A single turn carries every row of the set below to another of its rows. Some are shown first; where does it send the rows asked next?
Tomu: |  0.03 | -1.11 | -5.35 | -2.50 | -0.28 |  3.56 |  2.44 | -1.75 |  2.71 | -2.77 |  0.55 | -1.70 |  0.97 | -0.35 | -2.05 | -1.72 | -1.82 | -0.68 |
babil: | -2.00 |  1.90 | -1.43 |  1.06 |  0.34 |  1.77 |  2.61 |  1.57 |  4.05 | -1.18 |  2.25 |  0.72 |  2.13 |  1.44 | -1.61 |  0.39 |  1.33 |  2.94 |
sule: | -0.02 |  0.28 | -4.68 | -2.18 | -0.42 |  3.54 |  4.57 | -2.17 |  3.38 | -0.54 |  1.58 | -0.11 |  1.99 | -0.72 | -2.20 | -0.09 | -3.89 | -2.18 |
riluf: | -1.22 |  1.44 |  5.19 |  0.18 | -1.61 |  1.03 |  0.94 |  2.80 |  0.15 |  1.00 | -5.21 | -0.99 |  1.05 | -1.73 | -3.01 | -1.05 | -0.04 | -3.56 |
Mar: |  0.12 |  0.01 | -4.90 | -2.10 | -0.46 |  3.92 |  3.51 | -3.35 |  3.15 | -1.36 |  0.73 | -0.62 |  1.86 | -0.20 | -1.78 | -1.86 | -2.94 | -1.13 |
Velaf: | -2.87 |  1.74 | -2.93 | -0.97 | -0.55 | -0.13 |  2.61 | -0.58 |  4.64 |  3.00 |  3.60 | -2.87 |  0.38 |  1.90 | -2.44 | -0.49 |  1.55 |  0.37 |
gumis: | -1.36 |  1.00 |  4.74 | -0.03 | -2.59 |  0.42 |  0.85 |  1.57 | -0.16 |  1.65 | -5.42 | -2.12 |  0.90 | -0.49 | -3.31 | -1.63 |  0.62 | -3.84 |
guger: |  0.04 | -0.46 | -4.99 | -2.76 | -0.33 |  3.33 |  4.35 | -0.16 |  3.33 | -1.28 |  1.85 | -0.98 |  0.98 | -1.30 | -2.70 |  0.95 | -3.12 | -2.53 |
Tafon: | -2.46 |  1.38 | -2.38 |  0.71 | -1.42 |  0.54 |  3.56 | -0.07 |  3.67 |  0.71 |  2.77 | -0.96 |  1.73 |  3.18 | -2.41 |  0.42 |  2.11 |  1.49 |
zaf: | -1.67 |  0.37 |  3.05 | -0.50 | -2.21 | -0.07 | -0.87 | -0.16 |  0.62 |  4.51 | -3.78 | -1.55 |  0.67 | -3.09 | -1.59 | -1.12 |  1.30 | -4.94 |
viren: | -1.62 |  0.93 |  3.44 | -0.52 | -0.83 |  0.84 | -1.44 |  1.01 |  1.08 |  3.62 | -3.83 | -0.50 |  0.79 | -4.54 | -0.95 | -1.26 |  0.60 | -4.46 |
sim: | -1.49 |  2.16 |  4.92 | -0.76 | -0.88 |  0.77 |  0.09 |  0.92 |  1.17 |  3.50 | -4.58 | -2.10 |  0.48 | -2.57 | -2.86 | -2.84 | -1.09 | -4.35 |
fanat: | -1.28 |  0.09 |  3.79 |  1.12 | -2.79 |  0.97 | -0.05 |  1.36 | -0.44 |  1.69 | -4.90 |  0.46 |  1.94 | -2.45 | -1.35 |  0.06 |  1.79 | -3.58 |
mav: | -4.73 | -0.17 | -2.26 | -2.38 | -1.32 | -3.03 |  4.58 | -2.78 |  0.30 | -0.73 | -0.11 | -3.68 |  0.23 | -1.88 | -1.34 | -0.22 | -2.47 |  2.00 |
Misav: | -2.72 |  2.44 | -2.52 | -1.81 |  1.89 |  0.71 |  0.80 |  0.60 |  5.61 |  2.48 |  3.79 | -2.17 | -0.22 | -0.77 | -1.75 | -1.39 |  0.39 |  0.87 |
gusav: | -4.61 |  0.83 | -2.10 | -2.78 |  0.18 | -2.58 |  3.73 | -3.10 |  1.30 | -0.11 |  0.16 | -3.18 |  0.13 | -3.40 | -0.87 | -1.22 | -3.73 |  2.08 |
sibi: | -1.10 |  0.66 |  3.93 |  0.42 | -1.08 |  1.38 | -1.17 |  1.89 |  0.46 |  1.94 | -4.42 |  0.48 |  1.48 | -4.10 | -0.99 | -0.62 |  0.91 | -3.56 |
faned: | -1.66 |  1.37 |  4.55 | -0.67 | -2.18 |  0.24 |  0.30 |  0.44 |  0.59 |  3.15 | -5.14 | -2.84 |  0.52 | -1.08 | -3.20 | -2.65 | -0.02 | -4.26 |
Zer: | -1.19 |  2.15 |  5.36 | -0.44 | -0.54 |  1.19 |  0.32 |  2.47 |  1.06 |  2.02 | -4.88 | -1.05 |  0.96 | -3.00 | -2.74 | -1.50 | -1.18 | -3.65 |
Loz: |  0.04 | -1.37 | -5.41 | -3.03 | -0.25 |  3.27 |  3.14 |  0.13 |  2.79 | -2.72 |  1.02 | -1.99 |  0.36 | -0.90 | -2.48 |  0.04 | -2.02 | -1.58 |
Pudeb: | -2.07 |  2.61 | -1.72 | -0.38 |  2.41 |  1.99 |  0.84 |  1.95 |  5.16 | -0.27 |  2.93 |  0.01 |  0.76 | -0.88 | -1.25 | -0.71 |  0.19 |  2.58 |
tifu: | -4.10 |  0.59 | -1.03 | -1.34 |  0.06 | -1.82 |  4.90 | -0.53 |  0.66 | -2.54 | -0.11 | -0.89 |  1.21 | -3.57 | -0.67 |  1.40 | -3.95 |  2.81 |
nuda: | -4.32 | -0.34 | -1.71 | -1.49 | -1.56 | -2.61 |  5.35 | -1.22 | -0.13 | -2.36 | -0.45 | -2.33 |  0.88 | -1.76 | -1.34 |  1.17 | -2.59 |  2.49 |
Gife: | -1.62 | -0.01 |  3.14 |  0.58 | -3.36 |  0.14 | -0.03 |  0.04 | -0.31 |  3.47 | -4.50 | -0.78 |  1.50 | -1.58 | -1.78 | -0.40 |  2.07 | -4.51 |
nuno: | -4.11 |  1.32 | -1.29 | -2.04 |  0.91 | -1.83 |  4.02 | -1.75 |  1.38 | -1.30 |  0.22 | -1.47 |  0.71 | -4.53 | -0.41 | -0.14 | -4.66 |  2.57 |

guger moves to Tomu
zaf moves to sibi
nuda moves to gusav
Now these:
Velaf moves to Pudeb
riluf moves to faned

